In the rows, 128 means zero.
Each row of A is roughly a mix of the hidden directions of one of 3 groups.
A, 103 rows:
[[126  92 169 114  86 161 117 114 132 119]
 [120 133 152 117 163  96 115 131 121  71]
 [115 134 137 122 166  86 141 135 119  76]
 [139 147 137 123 151  93  97 116 166  88]
 [140  93 117 132 110 171 158 115 129 170]
 [112 108 124 137  74 165 101 123 155 131]
 [132 127 157 119 170  94 122 131 104  84]
 [111 106 126 124  94 161 154 135 113 178]
 [122 144 123 150 159 100  88 140 158  91]
 [104  90 134 132  88 156 142 124 109 167]
 [144 158 133 144 175  99 104 143 153 104]
 [120 154 126 104 141  92 166 132 132  81]
 [ 98 105 143 125 111 133 138 121 149  65]
 [152 137 123 105 119 108 140 131 106 193]
 [153 158 147 121 181 109 118 148 105 108]
 [148  80 159 127 121 169 110 113 106 140]
 [117 109 165 118 142 142 127 127 129  64]
 [158 154 121 127 165 103  92 144 153 102]
 [135 134 116 119  98 148 156 130  98 184]
 [175 143  95 114 147 112  84 146 132 130]
 [121 145 148 124 163  79 138 143 110 166]
 [119 118 111 140  82 141 139 112 151 180]
 [124 152 139 107  81 131 109 117 118 179]
 [120 136 139 130 177 105 115 131 140  74]
 [ 90  94 135 122 120 160 156 138 110 166]
 [116 127 140 128  88 144 126 114 112 191]
 [120 141 149 116  84 130 101 111 121 180]
 [120 124 115 135 112 149 155 134 102 192]
 [ 94 111 147 145 115 172 166 153 117 122]
 [132 132 116 135 175 100 164 147 112  90]
 [134 153 137 136 160  96 105 125 159  82]
 [ 78 110 138 145 106 151 164 125 118 158]
 [124 138 163 105 161  85 135 125 100 101]
 [110 121 152 138 105 164 173 139 123 166]
 [ 91 160 112 131 130  84 148 141 155 103]
 [111 120 110 142  79 144 128 113 157 172]
 [101 168  89 153 132 100 123 145 157 139]
 [170 149 107 124 145 100  86 129 136  98]
 [118 143 150 115  86 123 106 116 105 179]
 [ 97 127 163 121  91 131  90 103 134 155]
 [121 166  68 136 124 125 123 145 157 115]
 [142 132 101 142 172 134 139 155 136  78]
 [135 132 154 114 111 107 131 127 113 196]
 [132  89 152 142 114 153 101 120 115 177]
 [123 136 155 113 157  94 103 126 131  75]
 [111  85 161 127 140 137 136 119 123  74]
 [147 132  96 160 173 132 142 157 137  99]
 [156 100 147 119 117 179 119 107 116  95]
 [128 130 150 120 179 110 131 138 101  81]
 [119  95 139 123  95 149 149 112 101 175]
 [ 98 121 135 141  95 161 171 133 119 163]
 [121 122 163 109 162  98 118 116 134  78]
 [159 174 124 145 144  96 103 131 162 120]
 [154 164 128 131 152 110 103 148 169  98]
 [138 149 124 126 169  99 120 148 133  74]
 [141 128 116 124 111 185  89 137 145 102]
 [103 120 137 121  84 167 114 113 127 170]
 [131 111 128 131  93 168 133 121 107 181]
 [ 75 108 145 156 112 150 161 128 117 143]
 [145 129 105 143  94 149 137 127 135 189]
 [162 112 118 114 150 107  68 135 137 116]
 [103 164  87 134 137  94 140 146 154 109]
 [157 155 139 135 153  97 101 126 155  87]
 [101 116 124 127 122 152 109 143 156  68]
 [140 165 114 139 115  95 154 111 125 178]
 [118 107 103 116 134 142 134 137 138  59]
 [121 126 122 132  83 168 118 126 112 178]
 [ 86 111 145 129  99 138 167  98 118 155]
 [120 101 126 111  84 155 148 119 112 173]
 [105 125 150 119  80 135  91 103 145 155]
 [142  96 119 114 136 152 145 134  67 145]
 [133  80 144 161 125 161 106 106 115 152]
 [144 109 170 136 183 104 126 119 117 114]
 [165 137 119 115 146  92  83 114 141  99]
 [153 177  99 105 145 103 140 146 119 153]
 [140 149 114 143 144  61 136 137 139 107]
 [108 162 125 121 153  88 154 139 139  86]
 [ 98 166 139 106 104  88 148 139 155 118]
 [151 108 128 105 103 109  94  98 139 172]
 [116 142 134 128  83 142 103 114 144 181]
 [119 122 138 117  86 150 132 110 115 187]
 [150 150 112 145 153 100  82 142 148  99]
 [105 112 147 131 127 171 172 156 115 152]
 [116 124 150 119 177 117 128 133 119  72]
 [123 177  93 117 131  86 154 141 139 132]
 [126  69 160 149 128 152 123 103 112 125]
 [115 117 107 147  99 163 150 148  94 164]
 [112 126 157 131 178 101 123 130 120  82]
 [131 142 148 114 167  91 118 136 117  78]
 [123 108 168 115 127 136 145 111 127  68]
 [125 116 100 143  82 167 127 124 148 164]
 [105 111 146 126  91 154 165 117 124 170]
 [181 123 106 105 143 110  91 125 110 147]
 [130  93 167 141 102 147 114 106 118 171]
 [130 105 110 153 165 124 146 146 119  74]
 [167 171 104 123 131  89 113 102 133 117]
 [134  93 176 140 106 163 116  98 121 128]
 [131  79 147 163 127 151 114 103 112 157]
 [113 109 161 109  97 158 110  98 135 164]
 [132 155 139 136 110  96 109 103 181 149]
 [137 146 120 143 169 125 121 155 121  70]
 [102 150 128 101 136  82 157 148 140  96]
 [157 127 127 119  94 100  95  89 144 157]]
Here is one row from each group, named. Which group is each of the other rows in?
[148 100 174 113 106 146 123 111 106 165]	(49)
[ 97 118 135 143 114 158 172 136 107 168]	(104)
[120 106 147 120  93 153 118  96 151 173]	(42)

[139  90 130 117 155 121 153 110 164  86]	(42)
[124 123 117 154  96 137 139 119 135 194]	(42)
[122 127 139 125  81 114 144  77 132 161]	(104)
[132 147 105 116 160  94 167 130 121  86]	(49)
[ 86 120 160 140 120 155 180 128 123 126]	(104)
[133 153 133 139 167 109 112 142 150  74]	(104)
[151 172 112 145 164 104 112 145 139  96]	(104)
[134 115 136 122  80 141 155  99 105 168]	(104)
[120 128 158 108 156  97 108 120 135  74]	(42)
